Each named move below is a turn or a mirror, shown by a few rows before and after it. Which moves, in which order, take the first row of each later pair to the second? The first pair is answered.
move R:
21; -2; 16; -6; -10; -5; 15; 6; -3; 4; 16; 3 -> -9; 11; 3; -23; -12; -2; -1; 6; -2; 7; 5; -23
16; -14; -38; -15; 10; -12; -11; 11; -14; -25; 13; 4 -> 13; -12; -40; -16; 9; -12; -14; 11; -13; -24; 13; 1
9; -19; -2; 25; 12; -9; -9; 5; 27; 1; 11; 9 -> -19; -5; -15; 7; 12; -5; -22; 2; 28; 4; 2; -14
22; -41; -24; -14; -4; 31; -13; -22; 29; -15; 20; 26 -> -8; -28; -35; -31; -5; 34; -27; -23; 29; -11; 9; -3
move F:
-9; 5; -4; -23; -9; 99; -32; -15; 29; 6; 30; -11 -> -45; 35; -29; -51; 2; 59; -34; -5; 9; 2; -3; -44
26; -2; 33; 7; 3; -22; 7; 13; -9; 5; 15; 3 -> 25; -8; 38; 7; -4; 1; 0; 7; 1; 9; 24; 2
-24; -8; -3; -16; -9; 5; -12; -12; 12; -5; -4; -8 -> -25; -2; -7; -17; -3; -10; -6; -6; 4; -10; -11; -7
-12; 5; 4; -12; -14; 14; -19; -4; 1; -1; 10; -18 -> -16; 15; -2; -18; -7; -6; -13; 1; -8; -6; 1; -20
move H:
2; -22; -27; 3; 20; 17; 3; -22; 21; -5; -6; 40 -> -9; -11; -38; -6; 28; -6; 6; -16; 11; -12; -22; 32
35; -1; -24; -29; 43; -16; 4; -21; 12; -26; 15; 34 -> 40; -5; -20; -24; 41; -8; 4; -24; 15; -23; 22; 37
-9; 10; -37; -44; -8; 10; -28; -5; -12; -25; 3; -37 -> 2; -8; -18; -30; -19; 43; -33; -12; 2; -19; 24; -25
move S:
15; -8; 8; 20; -3; -25; 20; -1; 11; -32; 9; -4 -> -2; -4; -17; -9; -2; -7; 1; -7; 17; -37; 8; -24
-14; 19; 31; 44; -2; -2; 4; 4; -5; 46; -13; 11 -> -13; 40; -15; -4; 15; -40; 6; 13; -28; 18; -28; -8
6; -1; 5; 0; 2; 0; 8; -2; -4; 2; 3; 3 -> 2; -1; -4; -8; 4; 2; 3; -3; -4; -3; 4; -1
-33; 19; -12; -9; -5; -17; -10; -12; 5; 0; -49; -23 -> -29; 5; 22; 26; -16; 5; -9; -15; 20; 21; -38; -6
move T:
13; 3; 30; 2; -5; 17; 11; 2; 1; 2; 19; 6 -> -13; 15; 28; -5; -6; 15; 0; 5; -1; 10; 6; -16
8; -23; -3; 24; -6; -4; -11; -12; -9; -5; -4; -9 -> 5; -20; 3; 26; -7; -3; -10; -9; -11; -1; -7; -16
-29; -19; -33; -22; -5; 41; -24; -17; 14; 3; -3; 0 -> 15; -34; -22; -11; -6; 42; -11; -18; 13; -6; 19; 26
Now pairs of rows:
(two moves a pair)
-6; 34; 21; -13; 13; 0; -11; 24; -15; 9; 2; 0 -> -8; 17; 7; -7; 10; 38; -22; 5; 7; 9; 14; 14
T H
30; -18; 9; 13; 1; 6; 15; -1; 13; -2; 22; 34 -> -33; 18; 24; 3; -7; -3; -3; 12; 6; 26; -3; -24
T T
16; -18; -3; -15; -3; 3; -2; 8; -7; 8; 25; -13 -> 2; -9; 8; -12; -6; 2; -4; 13; -7; 17; 21; -24
S T
6; 5; 20; 40; 0; -29; 25; 13; -15; 10; -11; 26 -> -34; 8; -44; 4; 12; -16; 5; -7; -1; -5; -31; 16
R T
21; -20; 12; 23; 2; 4; 9; -3; 7; 8; 6; 21 -> -10; 5; -12; 0; 12; -33; 9; 7; -8; 4; -23; -5
H R
8; -2; -19; 6; 1; -30; 18; 1; -12; -8; -14; 17 -> 17; -22; -4; 16; -11; 13; 7; -11; 8; 1; 9; 24
F F
25; 14; 0; -41; -6; -31; 3; 23; -25; -6; 15; -26 -> -18; 18; -2; -42; -15; 5; -22; 11; -4; 12; 11; -44
S F
-22; -6; 14; 14; -5; 30; -9; -9; 16; 22; 7; -6 -> -40; 10; -19; -5; 12; -7; -1; -3; 1; 8; -21; -10
T H
13; -6; 9; 12; 2; -29; 11; 23; -7; -5; 0; 11 -> 8; -5; 19; 19; -4; -25; 10; 25; -5; 3; 1; 9
T F
9; -22; 40; 39; -26; 25; 5; 5; 5; 26; 9; 37 -> -46; -12; -35; -6; -14; 41; -23; -16; 19; 11; -18; 15
R T
22; 1; 36; 4; -1; -7; 9; -5; -12; -18; 11; -6 -> 14; 8; 8; -22; 5; -10; 2; -6; -16; -30; 7; -17
S F
-43; 22; -3; -15; -5; 12; -18; 4; -3; 14; -14; -28 -> 12; 12; 6; 11; 10; -40; 24; 16; -23; -2; -18; 18
R H
0; 2; -6; 11; 3; 13; -9; -10; 7; -1; 9; 6 -> -9; 6; -2; 16; 5; 9; -9; -6; 7; 5; 1; 5
H S
-1; -6; -25; -1; 7; -1; 2; -6; 1; -8; -11; 13 -> 12; -12; 3; 15; -4; 13; 5; -2; 5; 0; 3; 16
S T
42; -6; 9; -33; -13; 28; -20; 0; -3; -19; 44; -14 -> 53; 4; -1; -35; 1; -21; 3; 12; -22; -32; 23; -4
H R
16; -1; -13; -25; -2; 8; -5; -4; 1; -16; 22; -13 -> 14; 7; -5; -27; -2; -4; -3; 6; -6; -13; 19; -20
T H
16; -7; -4; 25; -23; 2; -8; 20; 2; 0; 11; -5 -> -5; 7; -16; 12; -20; -8; -13; 24; -2; 3; -2; -21
R F
29; 4; 28; 21; -17; -11; -9; 23; -18; 11; 30; -4 -> -11; 19; -15; -20; -13; -1; -32; 15; -13; 4; 18; -37
H S
37; -12; 8; 17; 0; -10; 16; 1; -12; -12; 10; 29 -> 6; 12; -18; -10; 9; -38; 13; 8; -25; -18; -16; 1
F H
-13; 16; -23; -6; 9; 17; -21; 10; -6; -9; -21; -17 -> 39; -3; -7; 7; 6; 19; -4; 12; -9; -18; 4; 12
T T
20; -13; -25; -32; 11; -42; 19; -1; -4; -27; 35; 3 -> 9; -29; -24; -29; -1; 11; -3; -18; 23; -16; 53; 3
F S
-39; 44; -3; -7; 18; -23; -2; 5; -17; 2; -23; -39 -> -14; 32; -20; 6; 33; -45; 21; 1; -23; -14; -33; 2
F T
-2; 19; 26; 20; 1; -41; 14; 9; -24; 9; 7; -12 -> 1; 24; -10; -21; 4; -37; 3; 6; -28; -12; 16; -25
H S
5; -6; -20; 23; 13; -28; 21; -3; 6; 3; -15; 32 -> -7; -18; -11; 24; -3; 29; -3; -17; 30; 17; 6; 20
R H
-8; -4; -37; -11; 6; 15; -10; -18; 9; -10; -9; 12 -> 8; -9; 27; 31; -7; 11; 3; -5; 5; 14; 3; 21
S T
17; 7; 39; 4; -11; -11; 8; 20; -17; 6; 21; -19 -> -15; 20; 13; -3; 0; -33; 10; 20; -24; 5; -12; -23
T F
8; 2; 18; 3; -16; 8; -10; 9; -4; -3; 18; -22 -> 3; 1; 26; 22; -13; -2; -2; 10; -4; 7; 4; -12
T S
36; 8; -20; -14; 1; -19; -4; 33; 2; -24; 31; -16 -> 22; -5; -9; -3; -11; 26; -21; 19; 26; -9; 44; -16
S R
3; -3; 4; 10; 11; -39; 4; -8; -11; -8; 5; 34 -> -20; 12; 16; 7; 4; -43; -3; -1; -17; 6; 0; 8
T T
-25; 17; -39; -35; 4; 15; -18; -23; 21; -7; 10; -41 -> 23; 4; -53; -28; 21; -22; 12; -20; 4; -35; 10; 3
F T
